In the rows, 128 means zero.
Each path below is one point turned by a fixed rotation once a step. After each direction that follows a path, write how fast that rotation turns it, in degrees each step (0 if it stays still).
Each turn is a multiple of 5 degrees from 10 to 175, or 0.
Each row of a path follows its step; steps can be skipped.
path 1
step 0: [139 132 136 133 129 124 126 137 135 129 131 129 125 130 126 131 132 130
 125 131 128 141 132 125 139 133 123 124 130 126 125 118 125 123 124 124
 116 124 133 122 128 138 121 126 129 129]
step 1: [123 136 130 128 124 137 120 134 130 131 124 134 125 126 114 124 133 128
 140 142 126 133 133 127 128 130 128 128 125 132 125 131 120 123 121 134
 132 132 126 137 126 129 130 129 131 120]
step 2: [129 120 137 129 120 128 126 132 135 127 121 125 126 134 126 130 123 123
 127 132 132 133 126 138 130 131 131 122 132 127 115 125 126 127 136 120
 139 127 127 127 136 134 119 135 135 129]
step 3: [131 123 125 131 124 126 127 132 132 129 132 130 128 131 120 129 126 128
 125 124 128 132 127 126 123 120 133 131 122 133 117 134 135 122 117 126
 128 135 128 144 130 131 142 136 129 132]
step 4: [131 121 123 131 123 126 133 125 139 128 132 124 128 141 125 134 133 133
 119 128 130 136 135 137 131 134 127 129 129 128 131 119 122 123 120 130
 124 118 124 130 137 134 125 124 127 129]
step 5: [124 142 130 128 126 131 123 122 136 133 125 129 123 129 131 125 136 125
 138 128 131 138 125 131 130 122 130 133 129 131 128 131 122 124 114 133
 121 132 120 131 131 129 132 133 137 131]
step 6: [122 121 133 135 122 124 129 125 136 128 120 122 123 134 126 130 122 126
 129 142 119 131 129 133 126 128 125 126 128 126 133 130 120 122 138 122
 121 132 127 120 138 131 130 137 132 124]
step 7: [134 128 129 120 120 130 126 127 138 125 126 127 127 124 123 131 133 134
 124 132 126 128 123 124 125 123 129 128 136 126 123 129 124 128 126 131
 129 144 134 135 127 127 138 136 129 143]
step 8: [137 120 130 126 123 134 133 124 132 132 117 126 134 125 125 138 134 129
 118 132 124 132 128 137 122 123 126 128 123 133 127 118 123 121 128 121
 122 122 126 128 125 134 132 123 122 124]
step 9: [122 132 119 130 128 128 119 123 132 128 122 131 124 129 120 123 135 119
 126 131 130 129 125 127 132 124 130 129 129 136 121 115 126 134 117 129
 121 134 126 125 125 132 130 123 134 139]
[129 127 128 127 130 129 126 130 125 126 127 125 126 129 129 128 126 129
 129 128 130 126 128 130 129 130 129 129 129 130 129 129 126 128 128 126
 128 128 130 128 129 131 132 131 127 130] : 90
[130 128 130 127 130 128 128 125 127 131 128 127 128 129 128 125 126 125
 128 126 127 130 126 129 128 126 131 126 128 127 127 129 129 126 128 126
 125 129 128 128 126 130 126 129 126 127] : 125
[131 127 131 125 129 127 133 129 128 128 129 128 127 129 126 131 127 128
 126 126 130 127 128 126 127 128 129 128 128 129 128 128 128 129 128 127
 127 129 128 129 129 128 132 125 129 128] : 85
path 2
step 0: [135 134 121 133 132 136 131 132 118 127 122 125 125 130 127 132 129 135
 121 120 132 136 128 124 124 136 127 133 130 121 120 136 121 135 133 127
 127 131 130 134 125 132 128 117 133 131]
step 1: [140 129 135 136 134 131 137 119 120 132 125 121 126 126 133 130 124 131
 123 119 129 136 129 124 125 127 131 130 122 131 127 123 125 128 132 131
 125 134 131 133 120 131 122 127 116 129]
step 2: [126 129 130 131 138 136 134 126 125 131 120 124 119 125 137 123 127 134
 125 122 136 127 131 131 135 129 126 127 130 129 132 117 129 138 128 130
 121 128 125 136 121 123 128 138 131 133]
step 3: [123 135 128 131 128 138 122 134 117 126 118 123 122 118 129 130 122 139
 120 127 131 124 128 127 132 130 127 124 133 124 119 128 127 135 126 135
 123 127 132 132 126 127 124 120 129 132]
step 4: [132 129 128 140 118 133 126 124 121 131 122 123 129 129 132 136 120 132
 123 121 132 132 138 127 126 131 131 128 125 122 128 130 136 126 125 130
 128 136 133 132 115 134 124 124 124 134]
step 5: [129 134 128 134 137 138 134 125 128 132 120 132 131 130 136 125 128 127
 126 123 131 138 137 128 128 129 131 129 127 129 132 130 130 142 135 126
 129 134 128 134 124 134 126 129 134 140]
step 6: [135 138 128 134 139 137 129 127 121 130 118 125 131 115 124 125 127 130
 126 121 127 128 129 128 132 130 128 126 130 129 129 130 120 133 132 130
 126 126 121 139 127 122 125 117 126 130]
step 7: [134 124 132 131 125 125 125 120 122 124 119 119 127 125 127 129 124 132
 122 125 136 128 133 130 134 127 135 124 132 131 125 125 131 132 128 134
 119 133 128 138 111 122 124 126 126 123]
step 8: [125 130 127 131 131 134 132 127 128 127 119 127 131 125 138 135 130 141
 126 130 129 131 132 129 134 129 132 119 133 131 129 120 137 135 130 135
 121 138 132 129 122 133 128 127 135 137]
step 9: [127 134 119 142 128 138 128 131 131 129 119 121 126 122 131 134 127 130
 119 123 120 126 130 131 129 133 133 124 123 121 128 131 125 136 129 132
 128 137 123 131 130 126 125 119 128 135]
[131 130 129 128 128 127 127 126 128 127 129 129 131 129 128 125 129 128
 130 127 127 131 129 127 126 132 126 131 129 129 129 130 125 129 130 127
 128 129 127 130 128 128 127 128 127 128] : 70
[126 131 128 127 128 128 131 129 129 128 126 127 128 127 126 129 128 130
 127 127 126 127 127 126 127 128 124 129 127 132 127 126 127 127 129 128
 130 128 129 126 129 127 127 122 129 129] : 130
path 3
step 0: [140 124 128 125 129 127 137 127 123 133 132 125 135 134 140 129 118 131
 124 121 131 134 122 136 123 132 129 122 120 128 125 137 128 126 124 131
 132 126 140 124 121 126 130 128 115 134]
step 1: [125 125 130 122 128 127 120 127 134 133 122 127 130 125 125 131 129 130
 114 133 137 135 130 125 124 127 127 131 128 138 122 132 123 118 127 128
 127 130 126 133 115 139 128 128 115 138]
step 2: [127 131 128 129 127 131 141 124 124 130 118 124 125 125 132 132 119 120
 128 130 120 126 126 118 126 132 124 125 135 127 122 130 121 123 126 126
 119 138 135 129 121 126 121 135 131 143]
step 3: [138 121 131 129 127 141 125 132 132 136 121 121 131 127 136 126 124 128
 124 118 139 133 124 122 131 129 130 128 132 123 139 124 126 131 130 119
 117 124 133 125 128 132 121 137 125 129]
step 4: [133 125 127 127 129 120 129 116 131 123 117 124 125 128 139 122 130 129
 136 129 132 135 127 137 128 129 119 134 133 131 131 134 132 124 122 122
 117 122 131 136 120 122 125 124 120 128]
step 5: [124 129 123 128 124 123 124 126 118 133 132 118 136 133 140 132 125 124
 130 136 137 132 124 128 126 129 129 131 120 129 130 134 115 120 128 125
 123 129 140 131 133 134 135 126 125 136]
step 6: [128 124 132 118 126 123 127 121 131 131 123 118 129 129 139 142 128 126
 122 137 135 137 129 120 124 135 131 126 129 121 125 129 130 127 127 128
 132 130 120 124 114 133 121 130 133 127]
step 7: [128 130 138 122 124 130 142 126 125 127 128 132 125 135 135 129 122 122
 129 128 136 132 132 124 114 128 134 123 131 130 127 118 129 133 125 125
 120 127 135 128 125 123 125 129 116 139]
step 8: [130 132 128 119 129 128 122 135 138 131 124 124 121 123 132 124 132 129
 130 118 132 144 130 126 124 132 132 134 120 130 128 127 116 128 123 114
 124 133 131 135 124 129 126 132 127 133]
step 9: [139 130 132 130 128 123 125 131 123 130 120 123 135 123 141 133 114 134
 132 127 122 129 120 129 124 137 121 133 130 121 124 131 131 125 118 126
 129 129 127 136 127 123 126 123 124 141]
[128 126 129 130 130 127 129 129 128 127 127 127 131 127 126 130 128 125
 129 132 129 129 127 125 127 126 127 129 128 128 127 128 126 129 128 133
 129 130 127 128 128 130 126 127 129 129] : 85
[127 127 128 127 126 127 130 125 127 127 131 125 128 129 127 130 129 128
 129 131 130 130 128 130 127 129 128 126 124 128 131 130 130 130 130 129
 128 127 127 129 128 128 129 128 129 127] : 55
path 4
step 0: [128 124 128 130 133 129 124 120 123 133 123 127 127 129 123 122 125 118
 134 126 128 124 123 129 145 129 139 126 124 124 123 135 128 135 123 125
 136 129 134 117 125 126 120 129 127 125]
step 1: [132 132 121 135 122 127 124 125 119 120 124 121 133 128 135 120 124 124
 130 128 127 120 120 133 121 131 124 133 125 135 132 133 125 117 132 124
 132 128 122 124 131 131 133 119 137 130]
step 2: [123 120 127 130 127 132 132 134 135 125 127 140 127 123 133 123 125 135
 128 126 131 125 126 119 123 122 125 122 129 117 119 131 126 123 137 132
 127 127 126 127 142 126 130 130 131 132]
step 3: [130 131 129 127 125 136 132 133 133 130 119 130 129 140 125 132 125 137
 125 124 129 123 122 131 125 118 124 132 132 121 131 124 134 126 115 121
 129 129 131 129 122 126 123 133 121 118]
step 4: [139 121 130 137 134 133 125 126 124 135 130 131 124 127 124 133 133 128
 133 128 135 131 136 125 124 122 135 128 123 135 131 136 122 128 130 123
 132 125 131 117 115 125 129 127 130 124]
step 5: [131 130 133 133 131 133 124 122 119 127 131 129 128 125 131 123 116 120
 131 140 129 128 130 125 130 126 134 135 137 125 133 121 130 128 124 123
 130 134 121 124 139 129 131 123 133 138]
step 6: [120 130 126 128 123 127 129 133 132 124 128 130 123 119 122 120 117 123
 135 131 132 120 113 127 124 130 125 136 120 127 121 129 122 130 133 127
 131 127 131 134 126 119 134 132 123 126]
step 7: [126 125 123 132 125 135 132 135 127 130 121 135 134 127 125 125 132 129
 112 122 123 134 122 129 136 126 121 126 130 124 134 133 126 118 130 125
 126 135 127 122 122 126 134 139 130 127]
step 8: [136 118 135 129 122 136 120 129 134 135 125 124 139 129 138 127 127 131
 128 130 128 130 132 126 117 123 132 120 124 132 129 131 134 127 128 117
 123 121 125 130 124 125 124 132 125 134]
step 9: [129 121 133 132 134 125 132 136 117 134 129 121 123 128 123 127 122 131
 132 130 139 124 135 135 127 125 129 131 133 123 123 119 122 128 128 122
 131 129 138 126 131 134 125 131 123 137]
[129 130 127 128 126 130 130 130 131 126 130 129 125 129 126 129 126 129
 128 128 125 127 128 129 129 128 128 126 130 128 128 131 130 129 128 128
 124 128 130 127 128 127 129 131 129 127] : 90
path 5
step 0: [137 126 125 134 132 127 128 123 125 135 131 121 129 125 115 130 123 135
 134 131 138 132 134 137 128 125 127 131 132 130 125 128 136 128 129 132
 132 138 112 129 134 128 126 131 137 142]
step 1: [129 134 125 122 124 127 129 125 125 137 128 127 130 135 118 129 124 124
 123 134 128 119 126 125 121 130 139 138 126 122 120 129 126 136 135 136
 131 120 127 142 136 127 117 133 128 133]
step 2: [137 121 129 131 123 130 125 121 131 139 126 126 112 126 125 123 135 123
 125 120 134 133 132 123 119 128 121 132 133 129 125 133 126 125 128 133
 131 127 118 143 129 126 127 124 127 120]
step 3: [127 134 129 134 123 140 133 131 129 133 138 134 118 124 129 126 128 126
 123 138 130 116 123 133 125 135 129 124 122 129 138 134 131 122 126 140
 130 123 128 138 134 126 139 124 130 133]
step 4: [128 128 132 133 131 125 135 127 132 133 135 121 118 116 124 120 134 130
 131 125 127 120 131 137 126 132 113 137 134 127 126 124 128 138 131 133
 126 123 131 128 120 136 132 127 125 143]
step 5: [123 126 127 132 134 126 121 129 131 135 127 127 130 133 131 132 133 124
 133 127 128 123 128 121 128 142 131 133 124 120 127 124 142 136 127 136
 127 120 137 139 120 130 140 133 136 123]
step 6: [125 115 123 134 127 132 124 120 134 129 124 123 126 136 131 120 130 131
 144 124 123 135 123 134 123 128 122 125 132 118 129 131 133 131 134 133
 137 135 123 128 129 122 139 128 126 135]
step 7: [123 129 121 123 130 129 132 119 133 130 123 133 135 140 129 131 126 133
 126 139 127 121 121 128 129 125 127 135 130 130 126 124 133 130 118 130
 130 137 124 138 135 137 136 127 137 143]
step 8: [138 133 132 133 136 124 126 117 128 128 123 123 123 134 121 129 128 125
 120 126 130 130 127 129 128 119 123 137 143 122 127 123 139 133 132 135
 133 130 131 127 132 117 121 126 135 134]
step 9: [127 133 131 137 122 127 126 122 136 129 126 131 130 133 123 126 130 125
 134 128 123 116 133 118 124 118 138 136 123 133 138 133 135 128 128 134
 133 125 125 144 132 122 122 129 128 124]
[129 131 132 130 128 130 129 128 128 126 127 129 124 127 129 128 130 129
 126 130 129 127 126 126 126 125 127 129 127 128 130 129 130 129 128 125
 127 128 129 130 127 127 127 127 126 128] : 60
[130 127 127 128 128 130 128 129 130 126 130 130 129 127 127 126 130 131
 131 130 128 129 129 128 125 128 131 127 128 130 127 129 129 128 125 129
 128 127 127 126 130 126 130 126 127 129] : 110
path 6
step 0: [131 122 131 135 133 132 124 129 125 122 125 132 134 127 128 126 126 130
 130 122 127 136 138 126 135 122 125 127 121 125 130 116 127 130 120 136
 119 135 131 129 128 139 120 125 132 141]
step 1: [118 122 131 133 126 140 126 123 136 125 126 128 127 124 129 125 131 126
 124 130 125 129 130 124 130 121 129 129 123 138 137 124 135 127 136 121
 127 135 119 136 126 126 114 134 123 134]
step 2: [133 120 126 137 123 131 119 131 128 131 126 133 129 133 128 131 142 130
 127 128 120 128 120 133 130 133 130 124 128 133 129 127 114 128 133 125
 117 131 126 139 131 134 127 125 124 130]
step 3: [129 126 133 134 130 123 117 123 128 110 124 125 124 126 131 122 135 133
 118 131 130 131 126 141 130 130 120 124 131 133 127 130 127 122 135 131
 130 134 133 125 134 124 121 124 133 128]
step 4: [130 123 122 129 123 129 132 137 132 126 137 131 130 128 132 124 139 127
 123 125 125 128 121 137 126 134 124 132 122 136 134 133 136 124 122 141
 136 132 125 126 134 129 126 132 118 122]
step 5: [125 119 132 135 125 126 127 129 126 135 128 126 140 137 135 122 121 133
 133 123 124 133 124 129 124 130 124 121 135 129 125 123 127 133 134 144
 131 128 137 129 135 126 123 130 131 123]
step 6: [129 128 126 132 122 134 137 134 140 118 118 125 132 134 138 122 125 129
 123 128 129 124 137 123 129 122 129 136 133 128 124 130 125 130 131 132
 127 129 132 119 136 135 118 132 124 129]
step 7: [125 123 119 130 128 126 141 120 130 130 125 129 134 127 125 134 129 129
 129 135 123 131 128 129 123 136 141 128 124 131 130 125 127 130 134 130
 121 135 136 126 122 140 117 134 124 122]
step 8: [124 123 134 124 129 125 135 125 121 133 123 126 123 125 132 135 128 126
 120 133 122 127 127 130 121 121 118 137 132 126 130 123 116 125 139 128
 121 136 140 131 133 127 126 124 119 129]
step 9: [130 135 125 127 126 130 130 130 133 129 127 114 130 130 123 135 138 122
 123 137 129 117 118 133 132 132 124 128 127 120 126 135 134 121 130 130
 120 132 137 126 129 121 120 130 126 127]
[128 132 130 127 126 128 127 126 127 129 127 130 128 129 131 127 126 127
 130 128 129 131 126 131 129 126 128 127 127 127 126 131 129 126 127 130
 129 126 127 129 129 131 127 129 126 127] : 55
path 7
step 0: [122 132 125 124 122 116 133 130 125 126 123 127 127 126 119 137 127 137
 136 131 131 136 139 124 127 133 130 133 131 125 125 133 127 131 124 130
 119 126 120 124 126 135 130 123 128 128]
step 1: [125 135 122 120 132 136 124 130 126 135 129 130 128 127 132 135 127 134
 133 124 126 129 130 119 129 125 129 126 124 130 121 122 138 135 135 129
 117 119 122 124 131 122 131 130 135 121]
step 2: [128 128 126 129 127 127 128 137 125 128 125 134 135 135 126 117 137 133
 129 124 130 121 140 128 129 124 137 132 127 124 129 129 140 131 134 127
 131 125 122 128 118 134 127 132 125 120]
step 3: [120 123 125 123 127 125 124 133 125 128 129 118 134 129 132 120 131 127
 134 120 118 130 133 129 129 135 118 122 125 120 135 129 134 131 130 130
 126 123 129 117 131 128 121 124 123 131]
step 4: [137 125 128 132 123 128 130 123 129 134 133 131 124 129 118 121 130 133
 136 129 124 128 140 121 125 131 131 121 121 135 131 122 137 125 129 135
 125 127 137 127 134 126 128 126 121 132]
step 5: [128 126 121 132 129 122 124 121 130 129 126 137 140 132 122 131 122 131
 133 128 122 123 137 123 134 134 125 121 126 130 130 132 125 127 129 125
 134 132 125 126 126 124 120 118 139 125]
step 6: [125 137 126 120 127 129 124 128 130 132 137 124 130 125 124 133 130 137
 128 140 125 123 138 127 117 126 132 124 132 121 127 137 128 127 124 135
 131 123 125 125 130 132 131 119 131 133]
step 7: [115 132 126 121 126 130 133 130 129 127 124 134 122 129 134 133 131 129
 130 132 126 133 136 123 129 124 133 124 115 138 133 129 131 136 129 135
 124 133 117 129 128 129 124 122 130 126]
step 8: [130 134 123 113 127 129 130 132 135 130 132 136 136 131 126 125 131 120
 132 125 128 116 129 127 126 125 125 127 125 125 131 124 137 129 123 135
 123 131 125 121 125 128 131 132 129 115]
step 9: [128 122 120 125 138 126 136 137 124 127 138 124 137 130 128 118 132 130
 134 132 128 131 131 136 134 127 134 122 124 122 129 127 129 129 135 132
 126 134 129 128 131 136 125 121 120 123]
[125 126 129 129 129 127 129 126 126 129 124 128 129 129 129 128 125 126
 129 130 128 129 128 128 130 129 130 129 129 127 128 127 129 130 130 128
 128 132 125 126 130 129 125 128 128 129] : 160
[126 127 129 125 129 129 128 128 130 128 128 127 127 128 127 127 127 128
 127 125 129 126 129 133 132 127 128 129 126 125 129 127 130 130 128 129
 128 128 127 130 127 125 128 130 124 128] : 60
